Look-ups in named tables: a row name and a column name give one cell, copied from the table.

Table betovu
	sifidu	ritazer	makopev	vid	fug	fip
fusu	32504	63363	51680	64743	59551	19401
sibu	87592	45484	82383	30560	52590	85502
muzetat	51290	53133	77685	61048	31270	71180
zipe	74643	40199	39090	32421	73247	56377
nodon	62982	53831	59268	61155	52039	83335
nusidoz	65995	69459	76808	49593	53919	80539
rut	51976	45401	54949	52778	39657	40169
disasis	64795	40920	57244	48239	69998	66667
muk	48524	56587	25067	47797	62696	23357
tov	20104	50604	32699	73110	46994	11853
fizi	69808	34018	36069	40299	61351	60176
neku	28783	58851	30014	61713	38592	13109

What is the vid of sibu in betovu? 30560
What is the ritazer of nusidoz in betovu? 69459
What is the makopev of nodon in betovu? 59268
What is the vid of muk in betovu? 47797
What is the sifidu of fusu in betovu? 32504
What is the makopev of fizi in betovu? 36069
What is the makopev of rut in betovu? 54949
What is the fug of sibu in betovu? 52590
What is the sifidu of tov in betovu? 20104
What is the vid of nusidoz in betovu? 49593
What is the fug of fizi in betovu? 61351
What is the sifidu of disasis in betovu? 64795
Row with the largest fug: zipe

Table damarig
columns: pibatib, vit
vebutoz: [133, 57]
nasumav: [119, 43]
biv: [123, 189]
zisibe: [247, 106]
zon: [114, 153]
kazizo: [166, 37]
vemerut: [118, 67]

kazizo, vit -> 37
zisibe, pibatib -> 247
vemerut, pibatib -> 118
kazizo, pibatib -> 166
zisibe, vit -> 106
zon, pibatib -> 114
vemerut, vit -> 67
vebutoz, pibatib -> 133
vebutoz, vit -> 57
Which row has the largest pibatib? zisibe

dakurev =
fields: kam, tifumuz, zomo, buf
difot: [144, 138, 151, 153]
zem: [165, 198, 23, 158]
pez: [152, 160, 115, 143]
reti: [150, 152, 137, 136]

reti, tifumuz => 152
zem, tifumuz => 198
difot, tifumuz => 138
difot, buf => 153
pez, tifumuz => 160
difot, zomo => 151
Which row has the largest buf? zem

savuf =
|  | nilim | toti | fupes | sibaf | san | ripa | lel | nukizu | zarovut | kamabon |
|---|---|---|---|---|---|---|---|---|---|---|
| lud | 208 | 125 | 118 | 145 | 193 | 160 | 187 | 178 | 74 | 151 |
| fuzum | 60 | 204 | 25 | 136 | 73 | 40 | 138 | 110 | 142 | 95 |
| tok | 77 | 197 | 77 | 117 | 56 | 14 | 174 | 114 | 147 | 155 |
| pep | 118 | 184 | 157 | 68 | 129 | 162 | 68 | 120 | 239 | 135 |
| muvo | 206 | 87 | 114 | 152 | 220 | 140 | 198 | 155 | 105 | 120 |
| kobu | 69 | 125 | 182 | 20 | 138 | 92 | 197 | 99 | 89 | 133 |
| davuma | 102 | 31 | 70 | 113 | 121 | 147 | 144 | 31 | 85 | 147 |
| goke | 63 | 77 | 125 | 46 | 139 | 146 | 197 | 68 | 86 | 112 |

toti of lud: 125
zarovut of pep: 239
lel of tok: 174
toti of fuzum: 204
sibaf of tok: 117
nilim of pep: 118
kamabon of pep: 135
fupes of davuma: 70
zarovut of davuma: 85
sibaf of goke: 46
zarovut of lud: 74
nukizu of kobu: 99
toti of goke: 77
toti of tok: 197
sibaf of kobu: 20
toti of kobu: 125
ripa of goke: 146
nukizu of davuma: 31
sibaf of davuma: 113
zarovut of fuzum: 142

vuvo:
	far	bekago	pafiv	vagal	gop	gon
nanu	207	155	937	164	892	169
fizigo	204	270	822	292	895	283
kan	891	949	160	939	210	934
zininit	885	944	165	934	216	930
fev	930	864	244	842	171	850
monabun	221	164	928	173	879	178
fepu	886	946	163	936	215	931
sofip	212	154	937	165	887	169

bekago of fev is 864
bekago of kan is 949
vagal of fizigo is 292
pafiv of fev is 244
gon of nanu is 169
far of fepu is 886
pafiv of monabun is 928
bekago of nanu is 155
far of nanu is 207
gon of fepu is 931
gop of fizigo is 895

zote.tsv
	ril	nur	vav	fovulin	dore	satove	sotamu
kul	175	196	37	38	24	182	33
vegi	184	23	31	29	197	190	28
sabiv	191	193	33	33	32	185	30
nav	40	65	197	195	153	33	192
damos	193	183	31	23	28	189	23
falid	19	46	193	190	188	22	193
tef	197	181	21	24	34	194	33
veravib	192	184	32	25	29	190	33
kibemeg	24	37	190	187	186	27	199
boronu	190	174	21	28	29	186	35

sotamu of vegi = 28
ril of kul = 175
nur of falid = 46
fovulin of falid = 190
ril of vegi = 184
nur of damos = 183
vav of sabiv = 33
sotamu of kibemeg = 199
vav of falid = 193
dore of kul = 24
nur of nav = 65
Which row has the largest fovulin? nav

solonis:
         zufup  ragemu  vab  redofa  mukev  lomige  lavuful  zos  tet
zel        129     150   80     187    117      88      160   70   35
bog        151     176    2     160    143      77      164  147  117
sar        118      39   41      46    120      47      120  125   79
pozuvil     47      49   18     117    121     157      198    1   36

bog, zufup: 151
bog, zos: 147
bog, lomige: 77
zel, redofa: 187
bog, mukev: 143
bog, ragemu: 176
pozuvil, tet: 36
sar, mukev: 120
pozuvil, lomige: 157
zel, tet: 35
sar, vab: 41
bog, lavuful: 164
bog, vab: 2
sar, lavuful: 120
zel, mukev: 117
pozuvil, zos: 1
pozuvil, ragemu: 49
bog, tet: 117
zel, ragemu: 150
Which row has the largest ragemu? bog

Table kufo
         tipas  fug  rilisiv  lanol  fut  zemadot  vaza  tibisiz  karuv  kuvu
noborub    397  573      573    762  940        0   835      469    110   466
fes        426  563      563    745  922      142   796      469    226   471
nol        612  442      442    255   79      986   184      545    882   547

nol, fut => 79
noborub, zemadot => 0
fes, rilisiv => 563
fes, tipas => 426
noborub, vaza => 835
fes, vaza => 796
noborub, rilisiv => 573
noborub, fut => 940
nol, zemadot => 986
nol, lanol => 255
fes, kuvu => 471
noborub, fug => 573
nol, vaza => 184
noborub, kuvu => 466
fes, zemadot => 142
Which row has the largest zemadot? nol

Table fasoten
columns: fulo, lanevon, sal, nol, lif, vopus, las
zapaz: [507, 438, 357, 461, 297, 215, 248]
gis: [322, 426, 472, 607, 341, 199, 382]
dif: [512, 648, 582, 341, 506, 305, 614]
mipanad: [298, 375, 402, 511, 242, 204, 369]
letepa: [774, 503, 593, 518, 449, 485, 426]

vopus of dif = 305
nol of letepa = 518
nol of zapaz = 461
lanevon of gis = 426
las of gis = 382
sal of mipanad = 402
lif of zapaz = 297
las of zapaz = 248
lanevon of mipanad = 375
vopus of letepa = 485
lanevon of zapaz = 438
sal of letepa = 593
lif of letepa = 449
lif of dif = 506
fulo of dif = 512
fulo of letepa = 774
sal of gis = 472
fulo of zapaz = 507
Which row has the largest lanevon? dif

